[[137 108]
 [105 102]
 [ 98 116]]
=>
[108 105]

[[127 150 104]
 [125 149 137]
 [115 135 104]]
=>
[104 149 115]

[[114 145]
 [136 156]
 [143 142]]
=>
[145 136]

[[118 118 134 149 144]
 [136 132 107 118 122]
 [138 109 130 118 111]
 [125 116 149 121 144]]
=>
[144 118 130 116]

[[126 145 156]
 [127 139 148]
 [127 141 149]]
=>
[156 139 127]

[[150 153 150 157 154]
 [150 143 152 147 143]]
=>
[154 147]

[[152 139 120 109]
 [135 141 128 122]
 [130 149 154 126]
 [110 107 125 129]]
=>
[109 128 149 110]
---
[[128 120 120 121 121 135 114 146 139 123 135 125]
 [138 126 134 125 127 128 123  99 107 123 115 150]]
=>
[[138 126 134 125 127 128 123  99 107 123 115 150]
 [128 120 120 121 121 135 114 146 139 123 135 125]]

[[126 116 114 108 123 123 140]
 [128 119 123 125 138 136 139]
 [141 142 137 131 125 130 135]
 [137 149 153 141 129 118 124]
 [106 107 124 117 138 125 151]
 [134 130 116 109 103 117 124]]
=>
[[137 149 153 141 129 118 124]
 [141 142 137 131 125 130 135]
 [134 130 116 109 103 117 124]
 [128 119 123 125 138 136 139]
 [126 116 114 108 123 123 140]
 [106 107 124 117 138 125 151]]

[[122 155 128 138]
 [137 118 131 116]
 [132 121 129 121]
 [130 112 118 123]
 [107 114 118 112]
 [127 142 117 158]
 [141 140 111 133]
 [124 134 126 124]
 [105 149 145 126]
 [138 125 138 120]
 [110 148 114 144]]
=>
[[122 155 128 138]
 [105 149 145 126]
 [110 148 114 144]
 [127 142 117 158]
 [141 140 111 133]
 [124 134 126 124]
 [138 125 138 120]
 [132 121 129 121]
 [137 118 131 116]
 [107 114 118 112]
 [130 112 118 123]]

[[109 131 141 128 111]
 [137 117 132 119 118]
 [130 127 122 140 121]
 [156 123 133 127 133]
 [125 125 131 134 118]
 [136 116 144 131 121]]
=>
[[109 131 141 128 111]
 [130 127 122 140 121]
 [125 125 131 134 118]
 [156 123 133 127 133]
 [137 117 132 119 118]
 [136 116 144 131 121]]

[[127 143 130 133 127 117 132 123 133 129 132 127 126]
 [113 134 134 126 135 120 135 134 128 133 133 129 113]
 [132 114 137 128 140 133 135 118 132 141 124 149 128]
 [134 125 125 136 129 115 124 128 130 128 123 131 124]
 [126 130 134 128 124 129 111 141 145 136 128 125 133]]
=>
[[127 143 130 133 127 117 132 123 133 129 132 127 126]
 [113 134 134 126 135 120 135 134 128 133 133 129 113]
 [126 130 134 128 124 129 111 141 145 136 128 125 133]
 [134 125 125 136 129 115 124 128 130 128 123 131 124]
 [132 114 137 128 140 133 135 118 132 141 124 149 128]]

[[128 128 139 106 123 128 126 130 128 130 125]
 [128 127 123 119 125 127 138 122 138 144 128]
 [135 136 128 124 131 132 115 127 118 123 126]
 [131 134 134 117 128 123 120 134 131 134 138]
 [138 138 114 134 134 131 121 122 124 133 129]]
=>
[[138 138 114 134 134 131 121 122 124 133 129]
 [135 136 128 124 131 132 115 127 118 123 126]
 [131 134 134 117 128 123 120 134 131 134 138]
 [128 128 139 106 123 128 126 130 128 130 125]
 [128 127 123 119 125 127 138 122 138 144 128]]
---
[[108 142 119 136 130 132 158]
 [133 129 116 132 122 122 125]
 [116 129 142 132 134 137 112]]
=>
[[108 142 119 136 130 132 158]
 [116 129 142 132 134 137 112]
 [133 129 116 132 122 122 125]]

[[139 121 132 142 127 147 141 150 129 123 114 119 113]
 [131 129 131 133 109 139 140 136 126 129 119 142 129]
 [130 136 135 136 124 143 152 140 130 132 124 134 121]]
=>
[[130 136 135 136 124 143 152 140 130 132 124 134 121]
 [131 129 131 133 109 139 140 136 126 129 119 142 129]
 [139 121 132 142 127 147 141 150 129 123 114 119 113]]

[[147 124 135 132 138 137 133 137 130 143 140 139]
 [139 133  98 127 135 121 109 141 115 129 125 132]
 [121 137 118 127 137 127 123 117 130 133 129 144]
 [129 136 116 123 121 138 129 122 128 141 129 119]
 [137 119 122 130 126 121 124 147 120 126 123 138]
 [112 121 131 131 126 111 127 107 140 106 125 143]
 [119 137 135 124 130 116 136 127 129 115 122 123]
 [135 149 113 130 132 126 124 134 136 126 131 145]]
=>
[[112 121 131 131 126 111 127 107 140 106 125 143]
 [119 137 135 124 130 116 136 127 129 115 122 123]
 [121 137 118 127 137 127 123 117 130 133 129 144]
 [129 136 116 123 121 138 129 122 128 141 129 119]
 [135 149 113 130 132 126 124 134 136 126 131 145]
 [137 119 122 130 126 121 124 147 120 126 123 138]
 [139 133  98 127 135 121 109 141 115 129 125 132]
 [147 124 135 132 138 137 133 137 130 143 140 139]]

[[131 108 134 117 139 135]
 [121 117 121 127 139 125]
 [126 122 130 131 145 121]
 [114 123 138 134 146 127]
 [124 114 132 127 134 145]
 [129 103 127 120 137 129]]
=>
[[114 123 138 134 146 127]
 [121 117 121 127 139 125]
 [124 114 132 127 134 145]
 [126 122 130 131 145 121]
 [129 103 127 120 137 129]
 [131 108 134 117 139 135]]

[[125 120 149 134 113 128 137 115 128 123 145 126 130 132 126]
 [138 107 128 129 126 135 136 137 143 124 128 119 128 127 140]
 [143 128 128 128 120 124 131 133 128 128 142 128 133 128 128]
 [133 116 158 112 123 128 124 133 147 134 144 121 128 134 134]]
=>
[[125 120 149 134 113 128 137 115 128 123 145 126 130 132 126]
 [133 116 158 112 123 128 124 133 147 134 144 121 128 134 134]
 [138 107 128 129 126 135 136 137 143 124 128 119 128 127 140]
 [143 128 128 128 120 124 131 133 128 128 142 128 133 128 128]]

[[120 140 121 122 119 116]
 [111 124 158 142 135 128]
 [140 124 125 119 137 139]
 [127 150 112 114 119 113]
 [133 138 119 128 118 122]
 [129 119 114 114 126 135]
 [139 141 127 127 142 117]
 [135 138 136 147 131 114]
 [113 127 140 139 119 124]
 [125 144 122 120 109 122]
 [146 128 116 120 136 133]]
=>
[[111 124 158 142 135 128]
 [113 127 140 139 119 124]
 [120 140 121 122 119 116]
 [125 144 122 120 109 122]
 [127 150 112 114 119 113]
 [129 119 114 114 126 135]
 [133 138 119 128 118 122]
 [135 138 136 147 131 114]
 [139 141 127 127 142 117]
 [140 124 125 119 137 139]
 [146 128 116 120 136 133]]

[[115 125 111 121 135 126 136 113 112 119 106 132 126 119 115 133]
 [106 128 109 142 135 124 140 106 134 136 104 137 151 146 104 147]
 [117 126 109 111 115 126 130 133 115 112 118 112 113 114 110 123]
 [133 125 132 108 122 128 122 139 110 111 133 121 108 111 136 114]
 [111 130 137 145 126 101 108 102 134 147 111 150 143 140 132 136]
 [122 116 114 134 139 133 137 107 127 129 117 127 142 134 115 132]]
=>
[[106 128 109 142 135 124 140 106 134 136 104 137 151 146 104 147]
 [111 130 137 145 126 101 108 102 134 147 111 150 143 140 132 136]
 [115 125 111 121 135 126 136 113 112 119 106 132 126 119 115 133]
 [117 126 109 111 115 126 130 133 115 112 118 112 113 114 110 123]
 [122 116 114 134 139 133 137 107 127 129 117 127 142 134 115 132]
 [133 125 132 108 122 128 122 139 110 111 133 121 108 111 136 114]]
